In the data rows, the value 128 means zero.
Each row of this table is followed by its label. One hidden rule gives the labels. It looks at one to three of the table's principal directions, none of them among the few with the most spread.
[74, 97, 175, 136, 125, 99, 75, 147, 136, 161, 109, 98, 175, 126, 157, 187, 156, 109, 141, 122, 173, 156, 175, 131, 171, 117, 82, 139, 76, 139, 166, 120] NG
[159, 128, 112, 100, 151, 109, 164, 94, 118, 116, 87, 139, 90, 117, 89, 59, 88, 155, 119, 155, 122, 99, 134, 117, 113, 126, 171, 131, 150, 131, 77, 141] ZR
[141, 146, 153, 149, 94, 154, 141, 82, 198, 147, 115, 183, 135, 126, 103, 82, 95, 138, 139, 136, 47, 67, 126, 156, 71, 149, 114, 99, 123, 163, 59, 133] LQ
[105, 149, 159, 154, 121, 149, 143, 73, 200, 135, 104, 164, 157, 120, 106, 97, 101, 130, 138, 115, 73, 89, 144, 142, 77, 144, 114, 130, 108, 153, 74, 144] ZR
[132, 139, 93, 145, 165, 121, 114, 129, 87, 148, 113, 107, 137, 117, 128, 157, 109, 122, 118, 142, 172, 175, 81, 183, 167, 113, 112, 147, 124, 120, 139, 101] NG
[133, 165, 109, 147, 133, 162, 135, 119, 132, 125, 156, 135, 131, 123, 140, 145, 128, 116, 96, 113, 124, 156, 71, 157, 118, 141, 150, 140, 145, 95, 145, 123] TJ
[120, 76, 175, 105, 103, 91, 91, 140, 144, 157, 121, 107, 140, 131, 145, 145, 157, 122, 118, 154, 164, 126, 185, 118, 176, 120, 134, 118, 97, 145, 139, 137] LQ
[76, 77, 189, 159, 90, 118, 100, 142, 158, 149, 136, 120, 166, 141, 176, 173, 187, 93, 123, 128, 139, 130, 199, 136, 130, 124, 106, 145, 102, 147, 166, 112] TJ
[102, 175, 93, 0, 190, 72, 95, 143, 79, 132, 44, 136, 135, 49, 29, 49, 52, 176, 198, 181, 215, 119, 124, 44, 176, 182, 119, 78, 130, 74, 127, 159] ZR
[110, 130, 117, 78, 147, 107, 111, 136, 112, 120, 122, 111, 133, 107, 111, 111, 111, 142, 137, 120, 172, 128, 152, 80, 149, 142, 139, 128, 130, 111, 132, 160] NG
[83, 110, 130, 85, 123, 107, 87, 156, 109, 134, 142, 120, 149, 103, 132, 121, 142, 123, 138, 129, 185, 127, 178, 94, 144, 162, 126, 135, 147, 113, 158, 139] ZR
[149, 35, 151, 185, 57, 128, 124, 154, 132, 139, 184, 105, 123, 189, 209, 192, 188, 94, 101, 133, 116, 114, 188, 155, 134, 68, 108, 133, 108, 189, 138, 115] LQ
[92, 159, 81, 113, 143, 136, 100, 160, 74, 128, 142, 129, 143, 105, 139, 149, 108, 119, 139, 114, 181, 157, 107, 124, 122, 152, 94, 139, 150, 87, 171, 120] NG
[166, 114, 144, 184, 152, 128, 194, 98, 138, 100, 97, 114, 97, 168, 125, 134, 147, 128, 113, 133, 81, 137, 119, 150, 121, 68, 145, 153, 101, 160, 105, 107] ZR
[58, 185, 130, 67, 156, 130, 82, 97, 175, 149, 102, 153, 203, 55, 65, 85, 77, 139, 162, 130, 173, 118, 133, 100, 137, 202, 110, 112, 112, 101, 112, 169] TJ
[102, 137, 134, 125, 130, 138, 145, 111, 155, 108, 125, 141, 147, 123, 112, 110, 122, 129, 143, 118, 118, 108, 157, 96, 101, 135, 119, 131, 115, 135, 114, 151] TJ
[143, 155, 110, 205, 96, 199, 159, 112, 164, 114, 193, 161, 144, 154, 150, 157, 147, 99, 108, 112, 68, 130, 76, 184, 78, 125, 108, 132, 132, 146, 123, 107] ZR
[157, 125, 114, 155, 104, 150, 132, 141, 114, 140, 151, 124, 114, 146, 171, 168, 137, 112, 104, 131, 114, 143, 80, 162, 128, 108, 139, 119, 139, 108, 152, 112] ZR
[168, 117, 108, 174, 133, 144, 151, 107, 129, 134, 136, 107, 123, 150, 149, 162, 121, 120, 100, 131, 114, 145, 83, 180, 147, 79, 139, 136, 114, 144, 110, 122] ZR
[103, 89, 138, 120, 150, 80, 108, 164, 82, 137, 77, 91, 140, 133, 134, 166, 137, 127, 177, 148, 175, 148, 165, 108, 176, 87, 71, 124, 85, 142, 161, 108] NG
[173, 75, 153, 135, 113, 96, 147, 173, 86, 109, 133, 101, 64, 177, 159, 148, 189, 130, 118, 137, 113, 137, 154, 110, 147, 86, 149, 129, 136, 144, 159, 98] LQ
[81, 190, 95, 77, 166, 132, 86, 106, 128, 155, 105, 139, 175, 59, 93, 105, 64, 135, 129, 130, 193, 147, 90, 131, 143, 186, 131, 129, 137, 71, 131, 154] TJ
[129, 157, 99, 180, 126, 174, 154, 110, 140, 106, 168, 156, 132, 139, 125, 118, 123, 121, 126, 96, 80, 119, 103, 162, 69, 140, 108, 149, 154, 149, 102, 115] ZR
[214, 117, 103, 165, 125, 141, 165, 102, 131, 140, 116, 115, 98, 160, 133, 148, 99, 136, 108, 158, 88, 126, 55, 183, 155, 60, 142, 99, 103, 152, 84, 123] LQ
[192, 109, 119, 118, 162, 99, 171, 141, 77, 103, 101, 97, 58, 149, 119, 116, 150, 146, 109, 153, 126, 153, 98, 122, 164, 89, 189, 134, 149, 116, 139, 105] ZR
[128, 131, 71, 52, 172, 92, 119, 153, 50, 117, 107, 107, 104, 92, 101, 90, 93, 152, 139, 147, 204, 138, 126, 83, 161, 143, 157, 130, 171, 83, 144, 144] ZR
[174, 33, 167, 213, 80, 123, 168, 130, 123, 122, 162, 95, 75, 208, 222, 182, 201, 98, 55, 120, 88, 131, 177, 174, 115, 48, 169, 176, 129, 175, 134, 99] NG
[107, 121, 112, 87, 115, 117, 109, 153, 97, 119, 151, 133, 118, 116, 138, 107, 126, 130, 124, 119, 164, 116, 170, 87, 111, 158, 135, 136, 161, 109, 144, 145] NG
[133, 186, 107, 88, 173, 137, 169, 74, 154, 90, 100, 155, 110, 100, 55, 32, 64, 170, 141, 99, 92, 89, 122, 81, 78, 164, 166, 133, 154, 119, 57, 176] ZR
[186, 75, 102, 190, 120, 131, 169, 143, 76, 121, 145, 91, 81, 179, 191, 182, 161, 107, 84, 143, 120, 156, 96, 182, 143, 50, 156, 153, 143, 136, 150, 90] TJ
[118, 129, 112, 128, 98, 148, 108, 166, 114, 136, 160, 133, 151, 128, 154, 174, 146, 105, 141, 145, 150, 142, 104, 129, 141, 130, 96, 99, 121, 107, 178, 116] ZR
[126, 139, 100, 73, 190, 78, 112, 139, 59, 128, 72, 99, 98, 102, 100, 100, 84, 160, 139, 126, 187, 151, 127, 103, 161, 131, 141, 146, 146, 98, 130, 132] LQ
[104, 213, 94, 107, 191, 145, 157, 74, 145, 112, 68, 163, 149, 80, 49, 62, 46, 155, 165, 122, 114, 115, 82, 117, 89, 165, 118, 127, 130, 101, 80, 148] TJ
[179, 67, 141, 200, 96, 136, 141, 138, 122, 151, 151, 97, 114, 177, 194, 203, 181, 95, 86, 158, 111, 156, 98, 205, 167, 58, 142, 131, 111, 154, 150, 85] TJ
[177, 144, 154, 118, 83, 146, 139, 125, 167, 123, 156, 166, 89, 147, 118, 96, 137, 142, 112, 130, 62, 94, 115, 118, 95, 150, 153, 90, 139, 138, 102, 136] LQ
[82, 98, 141, 122, 106, 111, 65, 159, 111, 171, 138, 115, 164, 112, 169, 170, 146, 104, 126, 136, 186, 146, 159, 148, 156, 144, 101, 135, 128, 117, 173, 113] NG
[81, 66, 150, 110, 90, 109, 113, 171, 110, 108, 167, 116, 124, 141, 174, 126, 178, 116, 138, 97, 143, 98, 238, 64, 99, 140, 132, 152, 164, 135, 162, 141] ZR
[181, 69, 121, 70, 129, 67, 142, 202, 29, 103, 110, 93, 36, 152, 142, 113, 167, 151, 142, 160, 150, 127, 154, 64, 164, 98, 173, 110, 175, 107, 175, 106] ZR
[218, 103, 97, 187, 126, 151, 187, 113, 111, 119, 146, 97, 81, 175, 169, 170, 139, 118, 72, 144, 94, 152, 49, 188, 152, 48, 184, 133, 131, 130, 121, 113] TJ
[139, 116, 126, 135, 114, 124, 123, 162, 109, 130, 126, 133, 127, 140, 126, 146, 146, 125, 168, 152, 117, 124, 121, 128, 139, 115, 82, 96, 117, 145, 145, 99] NG
[183, 127, 98, 103, 139, 120, 169, 141, 90, 92, 126, 121, 69, 145, 112, 99, 117, 154, 135, 130, 106, 113, 108, 89, 125, 105, 159, 112, 153, 121, 116, 138] NG
[71, 85, 155, 128, 83, 126, 135, 150, 137, 101, 154, 148, 141, 140, 154, 115, 172, 108, 149, 118, 125, 85, 237, 70, 69, 145, 104, 142, 141, 147, 149, 135] TJ
[145, 98, 140, 145, 121, 118, 136, 157, 104, 109, 152, 101, 101, 164, 159, 162, 175, 121, 112, 113, 129, 151, 146, 117, 142, 98, 133, 145, 123, 140, 157, 115] LQ
[150, 158, 114, 137, 194, 107, 157, 100, 104, 116, 66, 120, 104, 124, 80, 106, 98, 150, 129, 141, 133, 157, 95, 151, 142, 108, 127, 151, 110, 136, 100, 106] LQ
[145, 85, 118, 101, 101, 118, 137, 166, 108, 105, 156, 113, 116, 146, 139, 136, 158, 126, 146, 149, 143, 110, 161, 74, 150, 104, 129, 99, 126, 138, 150, 143] TJ
[139, 125, 150, 179, 138, 133, 118, 114, 160, 173, 83, 119, 170, 130, 121, 178, 130, 116, 160, 166, 102, 149, 67, 203, 180, 90, 83, 97, 71, 153, 125, 87] ZR
[181, 164, 96, 132, 140, 148, 166, 101, 126, 127, 110, 153, 97, 122, 100, 95, 93, 141, 115, 159, 95, 122, 51, 164, 114, 128, 160, 109, 150, 110, 98, 115] TJ
[147, 86, 150, 173, 101, 125, 153, 166, 96, 113, 142, 118, 83, 176, 184, 163, 188, 112, 119, 119, 89, 135, 141, 136, 105, 94, 134, 144, 151, 132, 169, 84] TJ
[44, 158, 168, 164, 130, 147, 85, 139, 159, 127, 163, 132, 182, 123, 150, 173, 171, 101, 127, 60, 137, 168, 160, 134, 103, 171, 81, 177, 112, 126, 172, 115] LQ
[63, 174, 161, 135, 111, 147, 75, 150, 162, 140, 152, 163, 180, 112, 118, 148, 149, 114, 163, 97, 123, 139, 143, 124, 102, 189, 50, 121, 106, 133, 157, 111] LQ
[150, 106, 127, 139, 112, 135, 157, 128, 132, 114, 136, 132, 110, 143, 132, 114, 141, 130, 135, 136, 91, 101, 133, 122, 112, 114, 145, 118, 147, 141, 117, 125] ZR
[134, 176, 141, 142, 115, 168, 160, 105, 175, 105, 143, 172, 122, 131, 107, 101, 131, 130, 125, 114, 65, 111, 101, 122, 72, 158, 139, 118, 136, 120, 114, 131] ZR
[154, 152, 118, 136, 106, 163, 156, 104, 156, 108, 166, 166, 99, 134, 119, 76, 116, 140, 109, 101, 62, 87, 116, 130, 62, 159, 164, 129, 179, 133, 84, 142] ZR
[123, 149, 127, 141, 115, 155, 138, 80, 181, 131, 138, 158, 150, 120, 111, 98, 96, 129, 114, 121, 102, 97, 133, 143, 90, 145, 128, 130, 119, 149, 75, 155] NG
[131, 164, 140, 119, 132, 142, 153, 74, 193, 139, 70, 173, 153, 102, 65, 70, 72, 149, 175, 159, 71, 73, 106, 127, 100, 143, 111, 80, 102, 142, 62, 145] TJ
[126, 123, 114, 79, 156, 91, 129, 149, 82, 114, 90, 108, 106, 118, 112, 113, 111, 147, 150, 138, 168, 131, 146, 76, 149, 119, 132, 122, 128, 106, 142, 140] NG
[86, 152, 171, 135, 79, 171, 116, 108, 222, 128, 167, 176, 175, 119, 120, 107, 137, 121, 151, 90, 62, 77, 157, 104, 69, 182, 109, 105, 124, 143, 106, 158] ZR
[142, 114, 130, 145, 142, 112, 99, 157, 90, 154, 129, 84, 126, 139, 166, 200, 156, 112, 101, 136, 172, 195, 87, 171, 196, 96, 131, 139, 110, 109, 180, 97] NG
[194, 137, 104, 132, 106, 151, 189, 110, 141, 109, 115, 169, 89, 143, 95, 77, 97, 149, 156, 167, 47, 68, 87, 124, 86, 111, 132, 72, 142, 146, 75, 127] TJ
[149, 107, 158, 222, 74, 183, 145, 95, 204, 138, 193, 137, 148, 172, 179, 173, 168, 95, 80, 102, 55, 120, 117, 200, 98, 103, 134, 143, 112, 177, 103, 121] ZR
[121, 134, 126, 167, 132, 147, 110, 107, 153, 148, 150, 118, 163, 127, 140, 163, 131, 111, 103, 118, 137, 155, 103, 184, 148, 123, 117, 147, 108, 144, 121, 122] ZR
[111, 125, 138, 167, 104, 157, 102, 116, 169, 145, 179, 118, 166, 139, 165, 175, 138, 107, 103, 84, 120, 138, 129, 161, 129, 125, 114, 144, 109, 146, 124, 144] NG
[147, 130, 106, 69, 134, 103, 130, 130, 106, 125, 96, 140, 107, 110, 86, 76, 86, 156, 154, 164, 146, 96, 139, 88, 134, 136, 128, 93, 133, 126, 101, 148] LQ
[81, 118, 137, 175, 138, 135, 104, 117, 130, 138, 156, 100, 157, 134, 178, 179, 146, 101, 82, 75, 161, 170, 155, 166, 125, 123, 124, 198, 123, 130, 148, 127] LQ
[71, 139, 114, 89, 162, 107, 99, 138, 102, 129, 107, 112, 160, 91, 118, 127, 110, 128, 145, 121, 199, 148, 153, 95, 147, 151, 115, 147, 126, 97, 155, 145] TJ
[103, 163, 71, 25, 207, 72, 107, 153, 28, 115, 70, 114, 103, 67, 70, 66, 74, 164, 151, 150, 234, 154, 128, 71, 160, 171, 147, 142, 174, 64, 151, 135] NG
[154, 142, 133, 194, 92, 179, 171, 67, 206, 136, 126, 179, 146, 146, 113, 106, 93, 126, 142, 136, 27, 68, 105, 181, 62, 113, 95, 101, 105, 184, 47, 128] NG
[155, 115, 89, 118, 114, 136, 136, 158, 93, 107, 170, 111, 110, 146, 148, 150, 134, 125, 123, 127, 147, 133, 117, 105, 141, 104, 130, 115, 135, 123, 146, 142] NG
[42, 176, 131, 6, 190, 66, 94, 135, 102, 122, 26, 157, 159, 44, 22, 32, 70, 168, 218, 164, 207, 105, 192, 25, 130, 208, 87, 106, 123, 90, 130, 149] ZR
[117, 171, 166, 128, 92, 160, 113, 130, 182, 133, 155, 174, 139, 122, 120, 118, 149, 123, 130, 114, 79, 115, 112, 124, 89, 183, 123, 103, 133, 115, 137, 124] NG
[133, 80, 159, 178, 67, 153, 135, 154, 148, 114, 207, 121, 116, 175, 198, 170, 205, 99, 95, 93, 84, 121, 164, 133, 101, 115, 148, 146, 150, 148, 158, 118] ZR
[185, 173, 79, 68, 159, 123, 161, 110, 97, 111, 98, 147, 72, 103, 72, 52, 66, 168, 120, 156, 126, 112, 71, 106, 121, 147, 184, 103, 170, 90, 91, 147] NG
[124, 89, 144, 209, 74, 167, 130, 149, 139, 123, 215, 122, 128, 175, 212, 188, 202, 87, 87, 84, 87, 138, 143, 174, 92, 114, 130, 166, 156, 150, 161, 98] ZR
Which label does each new row get?
[91, 164, 110, 35, 142, 109, 102, 126, 119, 133, 96, 160, 139, 65, 73, 50, 75, 154, 162, 149, 170, 93, 147, 68, 115, 200, 138, 101, 161, 84, 118, 161]: TJ
[120, 183, 99, 98, 191, 124, 137, 71, 138, 127, 80, 134, 138, 85, 66, 71, 49, 158, 127, 118, 145, 128, 99, 130, 126, 151, 146, 144, 128, 113, 70, 161]: NG
[149, 119, 87, 12, 204, 43, 98, 163, 27, 134, 57, 74, 89, 83, 78, 91, 88, 171, 145, 175, 244, 163, 119, 75, 233, 127, 171, 115, 145, 79, 149, 141]: ZR
[150, 148, 102, 80, 137, 127, 148, 133, 105, 112, 122, 144, 100, 107, 100, 83, 116, 142, 125, 160, 140, 120, 101, 100, 127, 153, 175, 108, 166, 86, 136, 134]: TJ
[109, 97, 111, 104, 155, 87, 112, 157, 73, 129, 103, 96, 137, 119, 123, 145, 136, 125, 146, 162, 206, 154, 159, 112, 179, 107, 104, 137, 111, 131, 158, 116]: ZR
[166, 87, 142, 187, 88, 146, 145, 140, 138, 129, 168, 109, 115, 181, 187, 191, 173, 104, 97, 122, 94, 139, 119, 161, 135, 72, 128, 128, 106, 155, 143, 113]: NG
[122, 74, 176, 202, 70, 141, 124, 133, 166, 153, 144, 134, 148, 168, 181, 177, 174, 98, 135, 130, 73, 106, 161, 175, 108, 95, 86, 123, 103, 180, 130, 94]: ZR
[177, 119, 80, 146, 116, 153, 188, 125, 96, 94, 155, 138, 75, 152, 146, 103, 119, 131, 107, 127, 88, 102, 103, 130, 80, 106, 170, 134, 185, 120, 112, 127]: TJ
[129, 161, 154, 174, 93, 185, 157, 92, 195, 110, 181, 169, 117, 145, 150, 106, 144, 121, 87, 65, 34, 101, 120, 144, 38, 164, 169, 154, 168, 126, 102, 139]: ZR
[96, 163, 94, 91, 161, 132, 134, 95, 128, 112, 122, 142, 143, 87, 91, 72, 80, 141, 120, 116, 163, 118, 141, 103, 102, 169, 152, 153, 154, 105, 100, 164]: TJ
[145, 90, 171, 211, 51, 172, 112, 142, 179, 137, 238, 120, 136, 189, 215, 213, 214, 83, 59, 85, 87, 149, 141, 181, 120, 108, 132, 150, 114, 169, 153, 115]: LQ
[143, 89, 102, 124, 132, 112, 121, 145, 91, 141, 128, 91, 132, 130, 151, 162, 132, 117, 118, 160, 180, 149, 119, 142, 183, 90, 138, 125, 122, 122, 150, 125]: TJ
[139, 157, 104, 90, 127, 141, 153, 121, 140, 105, 119, 162, 126, 111, 77, 74, 96, 148, 169, 149, 105, 86, 116, 83, 104, 149, 121, 83, 134, 124, 100, 151]: TJ
[114, 140, 139, 98, 153, 106, 120, 109, 132, 132, 96, 134, 126, 104, 95, 86, 107, 145, 127, 132, 144, 122, 149, 117, 128, 154, 144, 141, 135, 124, 107, 137]: NG
[95, 100, 170, 145, 109, 120, 109, 139, 147, 139, 130, 115, 150, 140, 160, 165, 163, 109, 127, 117, 134, 136, 171, 124, 135, 119, 111, 138, 101, 137, 155, 124]: ZR
[93, 97, 131, 161, 99, 137, 106, 140, 126, 137, 166, 117, 152, 143, 183, 172, 148, 101, 111, 100, 146, 132, 171, 142, 112, 119, 101, 157, 125, 142, 148, 128]: NG
[78, 65, 151, 141, 101, 111, 104, 183, 102, 115, 168, 90, 145, 155, 193, 189, 196, 99, 136, 96, 165, 143, 212, 88, 138, 107, 101, 157, 121, 139, 193, 125]: TJ
[81, 142, 138, 59, 121, 112, 100, 150, 131, 119, 121, 154, 143, 93, 92, 76, 119, 145, 179, 124, 142, 90, 181, 52, 107, 188, 110, 103, 148, 113, 134, 152]: ZR
[147, 166, 97, 47, 125, 125, 134, 145, 116, 120, 98, 166, 116, 92, 65, 64, 79, 161, 193, 173, 120, 81, 96, 64, 122, 163, 120, 48, 145, 95, 117, 148]: TJ
[184, 112, 162, 208, 81, 174, 171, 98, 189, 126, 176, 134, 108, 181, 176, 166, 176, 103, 63, 120, 47, 130, 92, 187, 107, 90, 173, 135, 117, 152, 116, 116]: ZR
[171, 125, 168, 229, 87, 171, 148, 125, 162, 136, 173, 136, 102, 187, 189, 189, 188, 100, 78, 100, 39, 152, 80, 210, 97, 99, 135, 146, 126, 150, 140, 77]: LQ
[145, 171, 88, 73, 131, 145, 162, 124, 122, 85, 139, 168, 96, 110, 77, 45, 89, 160, 151, 122, 100, 80, 121, 63, 73, 170, 151, 102, 176, 108, 95, 162]: NG
[232, 96, 81, 110, 129, 121, 173, 122, 95, 118, 135, 106, 62, 148, 122, 100, 109, 151, 100, 168, 112, 110, 77, 138, 165, 80, 203, 100, 162, 132, 91, 139]: ZR
[85, 96, 142, 125, 143, 102, 103, 143, 108, 133, 125, 92, 145, 123, 157, 154, 150, 116, 120, 106, 177, 152, 176, 117, 151, 123, 132, 168, 129, 120, 161, 130]: ZR
[168, 128, 140, 221, 104, 173, 154, 144, 140, 102, 203, 118, 107, 194, 177, 201, 200, 99, 88, 87, 68, 171, 88, 178, 115, 90, 118, 153, 116, 159, 155, 88]: LQ
[142, 57, 151, 166, 102, 109, 137, 149, 114, 127, 136, 99, 112, 172, 174, 167, 172, 113, 123, 132, 120, 124, 176, 136, 140, 73, 117, 140, 112, 170, 139, 109]: NG
[96, 161, 137, 79, 141, 122, 94, 133, 139, 138, 118, 135, 149, 90, 103, 107, 111, 142, 150, 112, 144, 127, 124, 95, 137, 177, 133, 114, 138, 94, 139, 148]: ZR
[182, 45, 146, 141, 98, 99, 158, 165, 97, 114, 134, 96, 79, 179, 165, 152, 190, 121, 122, 167, 116, 119, 160, 117, 160, 64, 152, 114, 127, 158, 150, 104]: TJ
[208, 73, 106, 143, 125, 109, 179, 154, 65, 104, 128, 93, 43, 178, 165, 135, 150, 138, 107, 139, 99, 126, 113, 129, 140, 60, 180, 131, 164, 133, 132, 107]: ZR
[118, 142, 146, 134, 112, 147, 145, 105, 160, 105, 163, 156, 113, 131, 128, 88, 145, 126, 90, 99, 100, 111, 161, 118, 70, 167, 167, 161, 161, 130, 110, 141]: NG
[82, 145, 142, 123, 153, 113, 82, 116, 136, 160, 101, 116, 170, 102, 125, 150, 106, 124, 128, 115, 173, 157, 134, 147, 154, 143, 100, 147, 97, 119, 134, 131]: LQ
[107, 179, 95, 84, 163, 128, 127, 100, 133, 133, 79, 157, 151, 78, 61, 65, 51, 157, 177, 141, 132, 98, 106, 110, 111, 165, 106, 103, 135, 112, 86, 149]: ZR
[149, 139, 85, 100, 152, 123, 142, 130, 96, 121, 113, 122, 120, 113, 103, 114, 101, 138, 136, 160, 159, 135, 93, 120, 153, 120, 139, 111, 134, 108, 128, 133]: TJ
[91, 134, 170, 143, 93, 152, 138, 91, 201, 117, 146, 167, 147, 131, 128, 91, 129, 125, 125, 89, 72, 75, 192, 104, 50, 162, 127, 141, 128, 153, 89, 159]: NG
[114, 116, 148, 135, 132, 112, 96, 166, 105, 123, 160, 102, 124, 144, 149, 168, 180, 117, 112, 104, 161, 174, 151, 127, 158, 131, 114, 157, 120, 137, 171, 108]: LQ
[181, 121, 126, 235, 72, 204, 168, 62, 209, 147, 191, 149, 139, 170, 180, 162, 128, 96, 53, 118, 43, 111, 73, 237, 85, 90, 154, 138, 119, 170, 70, 129]: ZR
